Families of rows that turns and mirrors carry onto each other, the same ones carrying the whole set onto itself: the rest of each named row's family, in list order:
5 families of 8 rows:
k_203: [ -1  15  -5 -25   6 -22  -1 -29 -19 -12   9]
k_834: [  1 -20 -23 -20 -32 -14  17  -7  -7 -23  -8]
k_674: [  4 -16 -25  34   7 -25 -12 -23  24   2  17]
k_170: [  3  -8 -37  18 -12 -40  15  -8  26  26   4]
k_408: [ -4 -25 -19 -13 -38   0  26  -6  12 -15   3]
k_52: [ 14 -18 -27  30  -7 -18  23  -9  24  15  21]
k_524: [  2 -16 -34  27   1 -30  10 -23  16  23  26]
k_198: [  6 -27 -31 -25 -34 -17  23  -2   2   4  21]
k_355: [  0  -4  -5 -24  -6  -9   7 -30 -27 -10  25]
k_758: [-16   5   8 -20   1 -26  -1 -18 -25  -5  -3]
k_838: [ -8  14  -3 -12  -2 -20   7 -31 -30  -2  14]
k_835: [ -9  -1   4   2 -13 -16 -30   2  21  22 -11]
k_589: [ 13 -16 -34  20 -11 -26   5 -11  17  23  36]
k_957: [  0 -17 -27  32  -9 -33  16 -16  24  15 -11]
k_707: [ 22  -1  -9   9  -6 -13 -22  -2  23  26  -8]
k_770: [ 12 -26 -21  37  -2 -10   9 -25  19   4  15]
k_913: [-19   6   0  -7 -10 -23   1 -28 -36   1  12]
k_140: [ -5  15  13  13  -2 -21 -24  -1  11   9  -6]
k_483: [ -7  -2   3  14 -18 -27 -34   2   6  14  -8]
k_126: [-11  -1   7 -12 -26 -21  10 -15 -33  16  -3]
k_719: [ 13 -11  -6  15 -12 -16 -28   2  14  28  -9]
k_997: [  1   9   2  -4  -6 -13 -26  -1  27  18 -11]
k_829: [  4 -11 -29  26   3 -33 -13 -18  24  11  28]
k_182: [ -4 -21 -24 -22 -40  -8  24   2  12  -6  12]
k_139: [  2 -16 -28 -29 -37 -22  15  -3  -9 -13   1]
k_919: [ 12  21  -3   0  -3 -18 -23  -4  20   7  -8]
k_690: [  9 -26 -25  36 -12 -21  18  -8  20  16  21]
k_778: [ -6 -40 -22 -12 -24 -12  32  -6   8  -4  14]
k_613: [-15 -10 -20 -18 -30 -22  27 -12  12 -13  33]
k_380: [  2  13   5 -19 -14 -13  18 -22 -25   9  -7]
k_22: [ -4  18   9   9  -6 -27 -27   2  11  15   1]
k_737: [ -3   9  13   3   7  -8 -16 -18  27  22  10]
k_640: [  3 -21 -30  33   5 -23  11 -27  17  15  16]
k_911: [  5 -37 -17 -10 -25  -1  24 -15   5 -15  -3]
k_62: [-21 -22 -11  -3 -26 -11  27 -20  12 -25  19]
k_458: [-18  -5  15   9  -6 -17 -24 -12  19  27  15]
k_678: [ -8 -14  -1 -18 -13 -12   1 -27 -32  -8  25]
k_544: [-21 -10   0 -12 -11 -31 -13 -21 -33  -5   9]
k_67: [  1 -32 -23 -18 -20 -10  36  -8   9  -4  18]
k_626: [-15   9   4 -23  -1 -31  -4 -14 -26   1   4]

Which other rows belong to the same family as k_770? k_203, k_198, k_589, k_483, k_919, k_911, k_544
Which other rows belong to the same family as k_690? k_52, k_758, k_140, k_778, k_22, k_67, k_626
Which other rows belong to the same family as k_355? k_834, k_674, k_707, k_719, k_829, k_139, k_678

Families of rows that turns and mirrors carry onto each other, the same ones carrying the whole set onto itself: the rest of each named row's family, in list order:
5 families of 8 rows:
k_659: [  2 -12  -9  35  13  27  -4  -6  -8]
k_238: [ -3 -34   5  25   5  24  -2   0  14]
k_450: [-24  10   2 -15 -27 -11 -26   4  11]
k_720: [-19  21   6 -10 -35  -8  -8  14  -8]
k_773: [ 12 -20   4  31 -13  30 -11   0  -3]
k_249: [-18  14   0 -17   3 -27  -5   8   7]
k_453: [-16  10  15 -12 -33 -17 -14   4   7]
k_407: [-20  23  -9 -13   4 -18  -7 -10  10]
k_764: [ 12  -1 -12  42  -5  20   1  15   1]
k_28: [-30  28  -8  -6  -8 -11   0   6 -13]
k_36: [ 12  -4  -7  38  -5  26  -6   3 -10]
k_563: [ -1 -19   3  33 -14  30  12  11   4]
k_752: [-11  10   9 -20 -15 -24  -9  12   9]
k_422: [-22  26  -9  -8 -20 -15 -22   8   5]
k_456: [-12 -15 -10  41  11  21   2   7  -6]
k_248: [ 11 -31   7  13  -4  28  -7  12  15]
k_814: [ -8 -23   4  30  -2  29  15   5   5]
k_881: [  2 -26   2  27   3  29  -7  -9  -2]
k_414: [-32  -3  13 -18 -10 -16 -10 -10   9]
k_100: [ 12 -21   4  32 -18  25  -6  13  10]
k_700: [-30  -3  16 -22 -26  -5  -8   0   0]
k_374: [ -1  -8  -8  44 -10  22  -3  17  -8]
k_930: [-18  31  -3  -2 -18 -21  -8   6  -4]
k_258: [ -8  14   8 -18 -24 -15 -17  -2  16]
k_117: [-33  18  -4  -7   4 -21  -3  -6   1]
k_744: [  0 -10  -4  37  -8  29  15  13   0]
k_429: [ -1 -25   7  36 -17  24  -7  13   0]
k_892: [ -3 -14 -13  36  18  20   5   2   6]
k_81: [  0 -24  -6  16  24  26   2   4   9]
k_751: [-34   4   0 -18  -9 -11 -21  -5  13]
k_692: [-17   5   8 -23  -5 -25  -7   6  11]
k_612: [ 11   0 -17  28  16  23   2  15   1]
k_688: [ 21  -7  -4  24 -11  26  -5  23   5]
k_634: [-20   4   6 -22  -5 -16 -11 -13  17]
k_84: [ -8  31  -5 -10 -17 -19 -11   1   7]
k_130: [-10  19   2 -15  -9 -27  -6  14   5]
k_703: [ -7 -15  -4  35   2  29  18   8   2]
k_901: [-13 -32   3  31   4  24  -3   2   0]
k_908: [-41   4   2 -18   1  -7   0  -7  -5]
k_641: [-34  18 -12 -11  -2 -15 -18  -2   7]

Which other rows belong to the same family as k_248? k_720, k_28, k_700, k_81, k_612, k_688, k_908
Which other rows belong to the same family as k_773? k_659, k_450, k_36, k_422, k_881, k_751, k_641
Which other rows belong to the same family as k_752? k_249, k_563, k_814, k_744, k_692, k_130, k_703

